In the data rows, 128 means zero.
Here is a table of points, one per row:
[ 61 158 113 133  77 122 122 137 139 128 143 116 116  54 160 179 133 113
 114 111 134  70 150 143 166  95 160  88 152 167 150 104  96  60 122 116
 143 111 115 140 111 125 116  19 151  94 186 134]
[143 135 150 138 130  85 117 115 126 121 144 128 112 109 146 216 125 121
 179 141  99 133 138 144 111 151 105 127 130 122 137 121 126 124 128 132
 127 130 137 143 120 124 125 166 143 118 116 115]
[114 102 131 131 119 155 107 139 118 141 103 102 149 177 149 119 141 142
 135 125 133 117 117 138 162 115 139 114 133 156 151 158 146 127 110 118
 150 112 138 111 137 142 116 117 113 129 116 180]
[114 149 131 157 106 179 113 162 106 110 103 133 128 138 150 100 133 162
 140 126 133  94 107  89  94  92 132 153 135 160 110 132 120 182 109 124
 117  95 121 118 121 127 144  45  85 105 183 171]
[139 119 121 120 149 127 119 137 139 134 127 127 130 129 124 111 122 110
 119 149 106 127 108 164 128 123 119 122 111 106 132 123  73 135 108 131
 140 130 123 146 148 128 111 138 113 120 126 161]
[178 117 115 132  65 194  90 168 160 170 139 131 114 156 152 159 120 225
 133  38 172  50 201 109 150 176  86 188 112 210  96 153 136 132  90 116
  92 151 157  91  57 140 160  86 110 107 166  41]
[125 121 127 129 126 127 139 120 125 115 127 114 133 123 124 154 143 134
 128 136 100 142 107 127 135 138 120 142 117 148 118 146 135 133 125 140
 143 142 129 136 134 132 114 147 131 117 116 135]
[ 58  88 129 110 159 164 163 103 140 145 145 105 165 207  99  61 124 146
 134 142  93 174 175 169 156 143 167 109 141  85 159 105 175 127 142 167
 140 142 101 102 220 150 127 157 107 154  75  78]
[195 149 148 101 156 110 112 160 211 143 151 126 121  99 115 207  93 103
 106 103 161  96 157 211 166 186 146 148  85 137 142 124 107 107 154 129
 116 131 148 150 113 104 139  98 134 123 118  53]
[150 158 127 137 142 118 157 142 134 108 134 136 138 108 117 104 132 123
 129 125 145 127 115 133 137 133 118 122 123 124 114 132  90  99 106 136
 162 130 114 123 129 138 110  93 140 112 124 149]
[152 130 112 150 124 141 111 129 127 133 120 144 106 161 132 215 133 151
 120 102 117 106 127 128 141 156 113 161  86 203 115 133 139 131 132 129
 160 139 138 118 110 125 137 124 132 111 160 111]
[127 105 123 117 145 126 105 107 115 127 124 121 133 104 137 125 131 107
 146 126 109 134 114 100 129 111 124 127 114 123 119 122 128 127 158 127
 153 129 127 150 152 135 121 161 135 128 107 111]
[103 131 110 112 134  97 144 150 137 127 141 136 112 115 138 159 133 105
 124 111 136 123 121 138 143 125 136 110 159 126 137 112 145  86 130 111
 101 146 125 157  85 127 122 181 162 135 105 134]
[119 136 121 134 149 118 128 112 121 115 117 126 116 118 133 135 145 125
 118 161 132 118 105 116 131 116 162 126 139 153 128 124 104 123 146 141
 132 160 125 161 148 128 132 153 121 138 129 146]
[ 81 160 118  94 101 111 133 179 165 156 134 132 144 129 132  29 106 140
 127 127 246 142 124 128  73  59 147  94 155  57 122  83 191  91 122  94
  19 132 110 101 102 123 118  82 119 184 158  28]
[145 122 135 111 126  71 122 107 145 150 150 142  84  57 134 179  88 115
 118 101 123 163 157 141 159 182  85 137 116 137 125 140 129 159 140 127
 124 146 153 123 113  90 135 160 149 175  91  74]
[138  87 123 125 133 121 133 163 117 116  89  79 139 181 117  97 150 197
 133 122 127 138 152  81 110 169  81 140 165 174  78 172 182 117 111 134
 133 145 140  98 116 153 153 172  96 145  53 182]
[137 128 136 133 136 147 119 109 144 124 149 124 143 108 133 117 105 107
 124 141 134 106 129 137 126 135 137 125 105  89 124 111 102 122 115 150
 132 103 114 148 138 137 127  97 126 113 162 169]
[142 160 136 123 201 127 136 168  92 135  81 137 145 165  97  43 122  77
 130 191 127 173  57 110  60  75 150 141 169  70 102 112  84 100 149 116
  89 107 122 144 143 123  99 172 104 173  85 194]
[114 165 157  91  56 212 110 147 141 186 116 136 146  95 191  46 141 165
 157  99 241 126 157 129 127  75  89  94 106  84 228 149 129 185 110 117
  94 119 154  70  95 121 149  63 102 137 188  39]
[ 90 107 139  95 107 119 139 101 138 146 140 110 142 131  91 156 103 104
 125 146  59 146 173 144 156 147 179 114 115  97 138 122 140 127 163 103
 123 120 147 149 164 110 138 129 126 136 106 122]
[139 137 139 158  86 189 120  94  95 114  83 145 128 164 133 113 137 130
 136 139 100 132 100 111  88 103 136 150  86 103 135 144 134 200 132 138
 129 110 121 106 141 134 140 108 123  94 146 154]
[121 137 121 140 136  98 125 127 116 116 123 143 142  88 139 138 169 124
 125 132 145 127 109 136 139  89 141  82 143 120 163 123 135 133 135 123
 159 149 114 119 143 136 115 119 147 126 124 135]
[109 138 138 102 151 150 126 122 128 122 123 107 160 123 132  99 121  97
 138 176 113 114 113 138 123 118 153 115 149  75 131 130 132  98 108 132
 137  64 131 158 141 141 113 139 135 146 124 222]
[170  92 154 127 116 125 125 140 140 126 117 114 128 163 153  47 130 152
 141 118 130 154 132 104 102 155 107 148 141 119 140 142 132 130  91 119
 133 103 146 141 118 138 147 145 132 142 110 180]
[110 132 126 135 119 131 120 122 105 105 119 129 130 127 108 130 145 128
 125 142 129 125 108 126 119 116 148 105 128 143 137 106 129 143 141 133
 155 151 129 139 146 131 123 159 145 115 115 130]
[124 171 138 126 184 131 137 130 123 138 150 134 126 139 117 130 128 126
 124 129 125 124 114 118 140 135 144 137 120 128 123 125 133 118 127 158
 118 119 120 140 128 121 137 107 119 142 138 137]
[139 112 125 132 125  95 126 118 110 113 137 126 110 152 125 137 126 132
 141 114 101 150 120 103 106 140  90 149 148 165  85 143  85 112 118 112
 103 128 140 139 116 115 128 156 133 135 124 129]
[128 119 107 132 159  96 122 115 143 107 115 133 128 140 119 128 139 137
 129 140 110 147 112 121 126 121 108 125 122 120 106 129 122 110 123 121
 151 131 130 142 132 129 138 168 130 127 126 134]
[ 85 119 150 107 134 162 146 129 161 136 203 101 169 103 151  61  90  85
 143 147 128 144 129 159 122 127 179 137 145  47 161  96 104  86 138 141
  60 113  95 127 148 132 134  74 141 144 171 164]
[133 156  86 125 101  69  70 181 192 156 118 112 107 103  64 222  87 147
 109  76 143  70 193 186 148 195 104 129 162 181  90 146 138  83 130 129
 123 110 155 145  71 131 142 101 138 149 112  94]
[136 126 143 136 148 143 138  93 122 117 125 150 145 133 126 127 139 103
 118 149 130 153 118 131 125 131 111 117 114 119 136 128 123 134 138 135
 146 123 132 131 130 123 125 147 123 123 122 159]
[142 178 125 113  58 111 111 122 143 127  97 160 116  27 127 142 134  98
 137 125 127 110 116 115 156  67 110 109 107 102 127 105 124 176 138 106
 139  99 153 142 119 119 113 136 179 100 162 104]
[128 121 120 116 144 122 146 133 113 136 115 128 123 133 119 119 139 107
 125 134 112 148 120 120 132 112 119 127 127 132 143 127 101 126 133 119
 143 127 125 136 129 140 135 145 129 117 117 154]
[139  95 126 134 137 113 132  93 119 115 141 136 112 160 113 123 130 128
 124 123 126 152 113 105 138 151 105 146 122 123 136 143 143 140 134 141
 143 140 125 143 137 123 127 193 128 125 117 100]
[129  89 124 146 124 153 139 105  90 133 171 126 113 185 162 123 148 158
 128 107  80 160 156 114 115 178 115 156 135 159 117 156 159 134 105 107
 105 157 104  93 100 135 129 139 118 137 137  63]
[134 123 145 158 134 188 116  95  89 103 110 150 138 148 120 117 124 122
 108 150 139 135  99  88  75  74 142 156  73 148 107 138 150 211 153 135
 157  97 132 128 152 109 136  94 115  87 170 167]
[153 126 130 125 114 133 132 104 115 121 103 146 116 128 111 152 139 108
 125 141 106 139 111 111 121 114 122 116 135 113 148 121 152 152 135 103
 135 141 118 147 139 125 109 145 124 152 106 183]
[128 101 125 137 141 123 164 118 135 117 162 122 136  62 119 167 138 133
 116 131 149 116 144 125 156 149 139 112 141 126 100 132 106 103 122 162
 180 152 111 117 129 145 119 126 140 103 123 152]
[153 119 126 153 146 120 151 125  88 108 136 146 122 164 123  87 102 141
 123 120 137 137 108 108  84 121 140 145 126 130 125 131 110 166 136 134
  84 147 121  92 127 118 132 147 115 131 156 108]
[ 99 141 101 164 151  41 145 132 104 115 132 125 104 143 103 172 155 137
  92 123 116  97 160 156 161 146 145 108 157 166 110 109 147  80 144 139
 138 173 116  77 136 129 121 120 128 110 108  32]
[152 119 123 134 126 113 167 122 106 120 119 140 109 126 141 130 133 114
 129 135 105 136 110 122 137 129 122 127 127 130 128 125 141 143 123 133
 150 125 120 135 140 122 123 149 139 117  95 146]
Along one direction, these points spread out more than along any other. Where along it does each point below lie, from 0 to 99? The average is 50, and the first point in the table lies past the average. One standard deviation of the points above along it is 16.
[139 119 121 120 149 127 119 137 139 134 127 127 130 129 124 111 122 110
 119 149 106 127 108 164 128 123 119 122 111 106 132 123  73 135 108 131
 140 130 123 146 148 128 111 138 113 120 126 161] 41
[109 138 138 102 151 150 126 122 128 122 123 107 160 123 132  99 121  97
 138 176 113 114 113 138 123 118 153 115 149  75 131 130 132  98 108 132
 137  64 131 158 141 141 113 139 135 146 124 222] 27
[152 130 112 150 124 141 111 129 127 133 120 144 106 161 132 215 133 151
 120 102 117 106 127 128 141 156 113 161  86 203 115 133 139 131 132 129
 160 139 138 118 110 125 137 124 132 111 160 111] 71
[129  89 124 146 124 153 139 105  90 133 171 126 113 185 162 123 148 158
 128 107  80 160 156 114 115 178 115 156 135 159 117 156 159 134 105 107
 105 157 104  93 100 135 129 139 118 137 137  63] 59
[139 137 139 158  86 189 120  94  95 114  83 145 128 164 133 113 137 130
 136 139 100 132 100 111  88 103 136 150  86 103 135 144 134 200 132 138
 129 110 121 106 141 134 140 108 123  94 146 154] 36
[145 122 135 111 126  71 122 107 145 150 150 142  84  57 134 179  88 115
 118 101 123 163 157 141 159 182  85 137 116 137 125 140 129 159 140 127
 124 146 153 123 113  90 135 160 149 175  91  74] 70
[195 149 148 101 156 110 112 160 211 143 151 126 121  99 115 207  93 103
 106 103 161  96 157 211 166 186 146 148  85 137 142 124 107 107 154 129
 116 131 148 150 113 104 139  98 134 123 118  53] 80
[119 136 121 134 149 118 128 112 121 115 117 126 116 118 133 135 145 125
 118 161 132 118 105 116 131 116 162 126 139 153 128 124 104 123 146 141
 132 160 125 161 148 128 132 153 121 138 129 146] 44
[134 123 145 158 134 188 116  95  89 103 110 150 138 148 120 117 124 122
 108 150 139 135  99  88  75  74 142 156  73 148 107 138 150 211 153 135
 157  97 132 128 152 109 136  94 115  87 170 167] 34
[170  92 154 127 116 125 125 140 140 126 117 114 128 163 153  47 130 152
 141 118 130 154 132 104 102 155 107 148 141 119 140 142 132 130  91 119
 133 103 146 141 118 138 147 145 132 142 110 180] 40
